In the data rows, 128 means zero.
Here are some points, each followed by its number:
[151 130 147 124 106 152 155 132 112 116 141 126 109  96 106 133 168 158
 106 109  89 122 143 126] 0
[193 147 115 131 174 113  93  91 118 112 100 117 144 157 153 140 142 120
 101 165 197 102 122 183] 1
[106  80  77 133 167 114 152 135 139 108 119 118 133 148 116 164 161 112
  86 125 134 132 112 140] 2
[ 73  88 111 144 132 126 113 147 125 150 143 123 148 151 135 122 110 117
 128 158 122 142  87  93] 3
[143 152 150 130 118 121 151 137 135 140 131 135 129 134 121 159 161 147
 152 140 144 172 147  93] 4
[120 116 120 176 130 146  97 105 159 191 149 120  90 116 173 167 121 101
 131 124  99 160 173 116] 5
[ 99 107 127 147 170 131 118 133 128 130  96 152  98 143 160 127 116 116
  52 114 147  89 108 110] 6
[125 133 148 152 183 155 134  97  87 131 141 114  66 138 146 135  96 113
 126 105 101 151 140 106] 7
[149 124 138 136 105 116 115 128 141 133 124 154 135 135 179 148 142 130
 117  90 103 118 106  94] 8
[165 141 109 133 134 134  92 105 111 124 121 146 158 146 112 129 184 143
  93 110 166 103  80 138] 9
[134 128 122 162 138 105 166 152 141 121 105 138 135  86 137 124 125 135
 143 167 138 131 121 210] 10
[143 105 138 183  94 112 131 140 133 132 149 153 136  85  97 132 138 148
 123  99  91 115 112 100] 11
[151 128 122 172 122 130 103 145 143 151 161 167 156 143 121 158 168 157
 133 124 147 139 150 131] 12
[125 142 128 114 103 112 150 139 104 126 129 117 124 128 142  91  97  91
  99 116 111 154 129 183] 13
[150 143 109 128 129 139  87 146 118 120  93 130 151 134 117 135 166 148
 123 115 145 127 149 146] 14
[145 119 132  83  55 141 129 109 127 151 139 120 102 144 143 131 148 178
 147  97 131 166 134 109] 15
[138 115  95 116  83  64  77 143 133 131 114  88 107 120 169 133 108 120
 124 132 116 173 119 147] 16
[195 153 158 143 134 147 168 106 133 169 171 134 121 138 129 138 179 132
 105 106 102 130 152 156] 17
[127 154 158 127  91 132  96  91 100 140 127 110 130 157 149 110 126 124
 126 129 122 130 135  97] 18
[132 144 101  92  64 162 186 149 123 100 113  94  98  99 178 126  97 160
 189 171 107 153 162 141] 19
[137 154 141  81 128 152 157 134 161 150 116  67 105  81 178 144 108 128
 142 171 132 130 118 144] 20
[129  81  90 134 110 126 157 132  68 115 123 136  99  85 142 128 137 129
 121 117 114 120 130 164] 21
[139 141 115 103 122 166 152 161 128 138 130  83  86 105 138 173 132 101
 133  96  56 102 102 118] 22
[140 139 139 151 193 177 138 132 167 147 119  87 109 135  89 116  70  81
  93 142 163 129 145 110] 23
[140 126 127 119 163 112 117 134 122 130 132 113 147 130 109 122 138 164
 160  97 157 124 159 119] 24
[189 176 124 120 137 133  97 106 150 115  81  92 104 113  95  95 150 167
 140 109 110 116 117 139] 25
[ 75  85  72 109 141 114 157 127 145 134 114 126 152 130 140 132  94 115
 125 163 153 143 148 165] 26
[144 122 170 136 133 115 115 130 138 104 167 185 109 140 141 124 134 173
 179 142 110 157 138 115] 27
[ 82 120 144 103 135 115 105 101  87 102  85 133 140 117 120 116 123 112
 131 140 119 133 128 117] 28
[139 124 130 112 101 112  78 126 135 163 159 139 141 128 115 142 129 124
 162 131 140 142 195 142] 29
[150 140 110 101  65 125 107  70  75 144 159 111  85  90 133 145 124 143
 152 132  83 147 107 134] 30
[121 112 108 136 110 152 136 123 103 115 130 126 127  88  88  89 134 130
 110 108 127 133 133 127] 31
[111 114 118 116 181 157 138 155  95 107 124 144 122 129  93 102  91  82
 157 143 101 115 116  94] 32
[115 134  97 161 101 140 103 100  95  78 155 103 118 130 161 110 162 169
 130 181 146 152 138 133] 33
[101 187 178 103 141 125 149 158 118 127 134 138 122 140 182 128 104 153
 130 126 129 115 136 118] 34
[159 128 136 133 115 112 113 132 162 133 114 104 142 168 134 129  78  83
 112 158 169 118 111 129] 35
[105 137 128 143 160 130 180 102  88 109 128 146 166 142 106 120 116  92
  92 135 180 131 115 134] 36
[109 132  96 107 174 161 133 148 143 104 103 101 110  99  80  97 114 148
 113 108 153 132 137 129] 37
Which point above is nearest to each new point by angle? Its number follows each.
[155 112 108 134 144 120 128  82 135 143 105  98 122 160 191 147 130 133
 116 120 149 123 105 139] >> 1
[128 126 131 144 115 160 107 110  72 114 130 111  90  89 105 141 105 130
 152  99 147 150 117  65] >> 7
[144 131 119 126  78 127 106 142 166 152 142 146 107 142 128 138 146 146
 147 121  77 153 146 149] >> 15
[ 94 113 124 114 136  56 125 145 117 100  99 133 134 131  90 123 160 134
 124 102 139  96 102 141] >> 2
[123 126 114  87 118 127 118 156 142 102 121 122 144 118  61 111 142 132
 167 143 106 128 110  92] >> 32
[128 128 133  87 144 172 198 149 128  84 101 110 100 168 133 131 139 126
  99  94 111  87 140 163] >> 22
[110 137 130 120 152 149 156 100 120 142 101 118  91 131 122 136 130 106
 127 153 160 118 104  76] >> 23
[144 144 158 165 140 147 132 162 131 149 175  90 133 136 118 120  79 122
 178 141 113 138 146 113] >> 23
[144 139 124 131 134 112 142 155 154 155 134 131 110 127 160 146 146 123
  93 167 145  91  92 125] >> 6
[154 111 114 117  64 141 133 115 103 126 135  83 125 134 177 197 136 150
 151 143 103 139 152 160] >> 19
[136 138  89  96 110 112  98 138 118  97 142 137 162 140 167 155 107 114
  96 148 123 136 123 149] >> 16
[126  94 158 162 107 142 108  75 130 143 148 141  74 115 145 111 108 144
 127 150 129 102 144 115] >> 5
[155 137 128 109 131 145 139  94 138 164 125 134 143 101 117 151 164 140
 108  92 115 151 128 116] >> 17
[ 98 129 137 133 145 113 122 112 128 171 118 109 166 196 138 113 109 130
 158 144 153 154 124  75] >> 3
[ 87 147 158 114 144  87 101 146 146 112  78 119 138 135 118 104 138 130
 111 122 132 146 127 126] >> 28
[ 70 129 175  88 114 119 151 140 105  99  44 107 138 118 143 111 118 102
 128 138 122 125 137 168] >> 28
[109 136 130 160 137 170 154 120 111 118 121  86 125 126 182 105  99 129
 123 122  91 123 132 153] >> 7
[104 127 135 151 164 122 139 127 143 173 124 118 109 140 141 102  99 113
 126 168 179 173 156  86] >> 23
[119 120 105 102 156 160 138  80 110 133 157 127 130 164 124 160  91  62
 103 136 136 131 125  99] >> 36
[114 136 129  97  99  99 157 162  87  99 129 129 154 152 166 112 111 112
 112  88  91 102 140 182] >> 13
[ 98 130 138 101 139 156 189 142  91  92  95 124 147 149 139 128 159 158
 125 162 190 129 138 150] >> 36
[152 120 138 155 163 125 137 125 134 144 108 149 131 136 144 116 169 140
 119 146 141  85 118 144] >> 1
[115 154 167 157 111 125 114 172 148 109 123 158 149 105 107 103 112 158
 147 155 144 184 141 126] >> 27
[131 130  97 118 163 123 174 165 174 108 107 149 158 104 114 194 131  89
  82 136 158 146 102 135] >> 2
